(in the rows, 128 means zero)
R: 4 groups of rows, each row roughly a mix of its group's hidden directions
R (164 x 11)
[[138 129  97 158 124 104 139  66  70 148  99]
 [154 181 113 135 120 143 120 155 118  84 192]
 [160  94 156 155 152 158 136 102 189  91 127]
 [149 184 106 149 124 151 156 121  91 103 184]
 [174 143 147 158 160  83 152 104 123 162  83]
 [ 93 170 128  99 120 113  77  89  90 158 107]
 [ 92  92 123 103  80 144 115 152 161 140  72]
 [159  93 167 117 138 151 124 138 194  90 102]
 [ 79  93 153 137 151 181  96 112 172 119 131]
 [136 200 129 119 151 128  88 120 103 124 181]
 [191 116 145 120 156 124 135 140 190 109  91]
 [199 126 140 122 160 118 111 149 174  87 116]
 [159  54 147 162 167 115 151 122 151 128 147]
 [103 108 118  81  85 108 106 170 104 139  78]
 [ 89 117 114 148 126 153 106 102  94 101 199]
 [165 149 143 155 131 114 108 123 115 114 213]
 [155 184 113 171 159 115 135 141 141 154  74]
 [116 150 111 159 108 122 142 148  98 110 211]
 [108 156 108 142 117  85 125 109  58 167 152]
 [117  52 134 165 158 146 142 107 146 113 163]
 [105 193 105 148 152 107 106 160  88 162 129]
 [162 112 156 142 158 168 141 122 194  92 112]
 [119  94 139 157 135 152 116 147 122  83 203]
 [ 94 147 126  90 116 149 120 181 188 126  96]
 [106 171 128 161 168 164 106 162 115 110 179]
 [119 116  71  76  94 125 132 123  83 166 117]
 [ 97 152 148 118 104 192  94  90 145  92 119]
 [ 92 139 159 103 106  84 145 181 162 161 111]
 [123  60 143 108 148 151 106 115 179 124  90]
 [127  78 125 111  96 111 162 123 159 136  60]
 [ 80 148  97 116  99  95 127 127  70 172 123]
 [ 93 143 114 178 156 177 153 170 150  98 126]
 [161 163 112 191 154 142 130 148 109 106 176]
 [157 153 115  65 102 126 103 152 128  99 179]
 [ 94 191 179 163 136 157 123 126 133 161 134]
 [106 170 170  86 135 131  64 160 138 130 135]
 [100 172 131  75 183 164 131 108 155 126 128]
 [175 110 119 132 134 133 162 167 165  79 172]
 [137 188 133 126 150  95 106 128  66 136 165]
 [134 157 154 154 125 147 108 150 141  90 205]
 [127  89 159 122 119 182 130  69 155  97 110]
 [160 126 140 176 190 118 133 123 144 102 179]
 [ 98 120 115  88 112 101 132 124 120 169  54]
 [ 92 163 153  75 107 135  91 100 108 124 173]
 [175 144 150 123 133  89 169  76 152 156 101]
 [ 66 171  96  91 104 111 125 128 100 158 106]
 [103 102 149  66 106 143 141 125 168 128  74]
 [166 194 131 172 102 132 139 123 112 108 170]
 [132  90 124 184 160 144 185 107 131 138  94]
 [149 208 131  85 142 101 120 158 126 126 108]
 [142  53 163 132 158 139 118  97 145  93 147]
 [ 76 152 139  95 102 148 102  96 148 150  74]
 [100  87  91 179  95 136 153 143  81 146 121]
 [127  88 112 106 101 146 141 160 139  65 176]
 [152 116 116 137 128 179 145 173 167  70 141]
 [160  58 144 163 134 144 151 101 170 116 144]
 [146  87 123 119 146  95 161 116 140 163  58]
 [142 137 134  77 118 111 129 168 157 158  62]
 [116  83 136 110 124 153 132 115 197 127  75]
 [148  85 111 206 145 126 158 108 111 131 106]
 [129 168 126 113 106 107  92 131  89 122 201]
 [ 83 117  68 139 112 109 144 127  75 163 114]
 [129 186 143 137 133  73 127  91  84 159 136]
 [ 60 143 172 108 102 166 134 102 132  98 136]
 [152 154 143  74 130  91 124 131 174 149  76]
 [113 124 119 145  50 155 148 112  74 134 131]
 [109 176 168  86  93 149  87 144 146 106 150]
 [143  94 143 123 167  86 154 145 162 171  82]
 [113 140 101 143 104 103 126 125  48 152 167]
 [128 156 166 141 172  72 112 162 115 125 173]
 [115 120 116 114  54 138 136 166 141 128  71]
 [166 167 159 161 100  92 147 124 101 120 180]
 [ 98 195 139 125 103 140  82 113  86 142 150]
 [124  89  65 113 109 141 133 158 136  88 175]
 [145  59 118 142 125 111 179 123 179 118 120]
 [118 197 150  86 112 141  75 140 109 131 117]
 [158 121 134  73 101 127 131 124 155 144  55]
 [146  72 147 140 111 178 174 135 162 114 154]
 [ 93 155  77 145 132 105 142 127  61 157 114]
 [150 125  99 192 153 187 140 116 134 114 158]
 [ 61  92 100 109  68 143 116 132 130 134 126]
 [134 166 166  94 114  69 104 111 118 172 110]
 [136 125 165 147 133 133 164  65 104 137 185]
 [ 71 152  99 119  88 126 117 131  67 156 128]
 [149 107 170 114 146 112 128 102 185 133  68]
 [113 116 189 107 157 161  91  96 160 120  94]
 [ 76 107 145  80 124 118 111  65 103 142 127]
 [128  82 100 182 168 110 175 122 121 160 128]
 [128 138 169 145 126 169 142  69 177 134 162]
 [139 115 137  96 105 116 179  85 130 174  79]
 [140  80 184 112 156 116 104 140 133 114 186]
 [131 161 134 153 157 157 121 154 125  95 204]
 [146 140 124  90 116 178  86 125 195 115 121]
 [112 101  76  91 118 112 158 141  86 157  84]
 [ 94 176 125 106 141 140  52 157 121 134 117]
 [123  69 159 122 120 133 134 136 184  92 171]
 [109 111 148  90  99 172  88 138 147  81  89]
 [ 88 155 140 134  87  88 120 106  84 176 108]
 [128  72 144  82  90 128 162 142 176 116 110]
 [116 167 145 113  98 110 163  66 128 152  83]
 [116 117 151 132 144 120 138 100 137 183  52]
 [189 115 132 109 144 121 140 144 150  98 197]
 [117 123 143 168 107 133 130 156  77  98 193]
 [145 130  95 141 156  79 155 144 132 167  67]
 [ 79 152 131 158 129 161  98 132 119 102 194]
 [106 152 144  96 112 121 119 156 200 133  81]
 [158 111  93 150 144  87 181 137 102 174 107]
 [186  82 143 129 146 158 148 126 183 103 135]
 [134 112 163 159 129  77 161  83  89 160 143]
 [139  81 143  73 104 128 118 151 189 123 106]
 [122  42 122 145 135 152 149 111 169 117 136]
 [ 87 173 116 136 138 130  97 115  94 171  74]
 [ 70 125 140 128 119 123 104  89 104 169  73]
 [ 70  95 108 162 108 149  84 116  85 118 139]
 [129 130 120 127 160 111 135 125 150 168  42]
 [ 90 115  89  82 117 156 138 177 134 149  84]
 [125 165  90 144 112 111 125 161  76 130 188]
 [ 80 130  85 175 102 151 162 117  92 114 156]
 [ 96 149 147  64  84 106  91 117 132 153 105]
 [ 93 166 103  96 100  86 124 138  83 171 110]
 [140 199 165  83 135  92  95 120 131 132 131]
 [189 120 160 167 154 113 128 135 162 112 175]
 [155 160 144 188 138 138 133 131 125  99 193]
 [100 162 111 123 108  74 118 117  75 171 106]
 [156 121 145 170 161 174 137 118 154  72 159]
 [166  55  78 135 126 125 149 120  95 133 137]
 [122 144  70  98 113  98 117 169  74 146 144]
 [101 143 125  90  70 117  99 146  80 134 168]
 [ 98 177 153 172 176 115 148 114 136 157  93]
 [ 68 167 128 122 127 142 103 173 171 160 118]
 [102  98 164 110 122 179  95 106 176  94 131]
 [126 192  83 141 130  98 133 150  96 161  93]
 [187 106 139 125 154 121 133 169 158  82 167]
 [124 137 182 161 128 144  99  81 129  99 181]
 [156  86 126 117 134 108 157  71  93 178 114]
 [124  56 124 156 171 102 137 139 173 115 137]
 [118 143 120 136  84 127 108 154 150  49 156]
 [164 158 129 177 131 147 136 132  98 114 198]
 [124 209 125 170 143 146 113 134 104 115 163]
 [161 106 137 120 148 165 123 128 204 111  89]
 [146 171  98  83  95 149 125 173 123  95 163]
 [178 148 115 126  80 122 170 162 166 114  96]
 [125 168 158 144 133 154 111 100 148  69 179]
 [134  54 160 132 151 121 154 121 184 123 124]
 [115 118 156  76 100  73 106 125 116 149  79]
 [166 109 106 143 117 146 146 174 133  78 183]
 [191 124 128 117 128  98 181 126 179 122 103]
 [169 100 161 116 147 121 134 110 197 134  85]
 [138 139 156 113 170 183 107 127 171  80 148]
 [121 113 163 148 151 182 116  93 179  87 130]
 [116  71 123 110 144 111 124 141 156 157  58]
 [101  99 149 123 109 174 101 123 152  86 187]
 [129 176  91 149 128  96  96 176  97 145 164]
 [115  61  92 156 135 179 149 151 138 120 105]
 [118 162  75 151 132 130 127 148  72 131 182]
 [114 108 127 106 128 113 137 125 153 162  39]
 [146 118 159 161 150 180 143 108 187  97 144]
 [127 164 134 108 118  69 122 128  86 184 101]
 [119  82  77  71 143 134 112 135 173 110 129]
 [181 108 107 148 165  82 163 118 136 173 117]
 [150 157 118 112 133 165  88 120 133  79 190]
 [129  66 110 148 123 109 152 156 155 108 188]
 [183 125 159 186 154 128 145  99 147  95 149]
 [105 131  99 149 137 156 120 110  46 160 140]]

the one row of each list that fits no group (the others fit one group, some only roughly)
    Z281: [119 183 128  83 149  85 126 109 117 176  99]
    Z144: [136 156  74 151 132  97 143 155  70 165 136]
    Z380: [137  72 129 160 154 186 131 122 154  89 149]
    Z860: [102 148 149  89  94 183  85 116 153  93 134]
    Z298: [100  75 149  92  96 165 128 101 172 103 129]
    Z175: [109 167 153 112 125  92  81 110  81 143 173]
    Z454: [147  97 134  79 147  94 154 138 172 143  76]
    Z941: [125 152 109 112 111 125 107 152  78 103 202]
    Z150: [153  90 128 125 133 165 116 159 138  84 194]
    Z980: [ 95 111  87 121 114 109 164 131  97 189  91]
    Z982: [167 133  96 180 160 135 145 136  93 104 178]
	Z298
    Z959: [125 191 150 135 125 142 113 118 126  93 197]
    Z47: [160  96 122 150 149 159 118 129 153  66 178]
    Z952: [147  69 105 125 137 152 179 135 171 145  94]
    Z400: [130  76 148 125 115 177 127 137 191  93 137]
    Z902: [200 149 135 157 147  93 152 143 111 110 167]
    Z552: [186  81 152 163 151 128 146 106 174 115 118]
    Z110: [ 69 144 101 117 125 110 114 163  96 178  94]
    Z51: [156 129 170 135 138 161 107 119 182  72 152]
    Z253: [141 123 137 145 165 147 110 114 106  99 211]
    Z642: [124 162 152 182 158 143 115 117 110 120 195]
	Z110
    Z62: [110 105 147  68  68 125 124 125 154 142  88]
    Z711: [108 144 112 134 143 103 107 134  46 173 123]
    Z501: [137  74 106 153 139 153 174 132 171 127  81]
    Z156: [123 161  88 158 146  83 140 143  73 164 149]
    Z78: [100 176  74 122  96 124 140 114  76 150 147]
    Z139: [ 68  89  96 121 101 125 130 130  82 173 126]
    Z759: [ 73 183 140 104 140 147  93 105  96 133 158]
    Z319: [ 96  63 127 131 157 131 141 118 140 156  67]
    Z96: [141 140 128 159  91 108 129 144  86 103 201]
    Z154: [104 202 170 125 101 125 100  98 126 120 153]
    Z703: [125 168 110 191 148 147 112 155 112  95 173]
    Z119: [ 85 168 126 115 106  90 112 119  74 174 124]
    Z602: [103 118 164 143 148 181  89  95 120 103 175]
	Z78
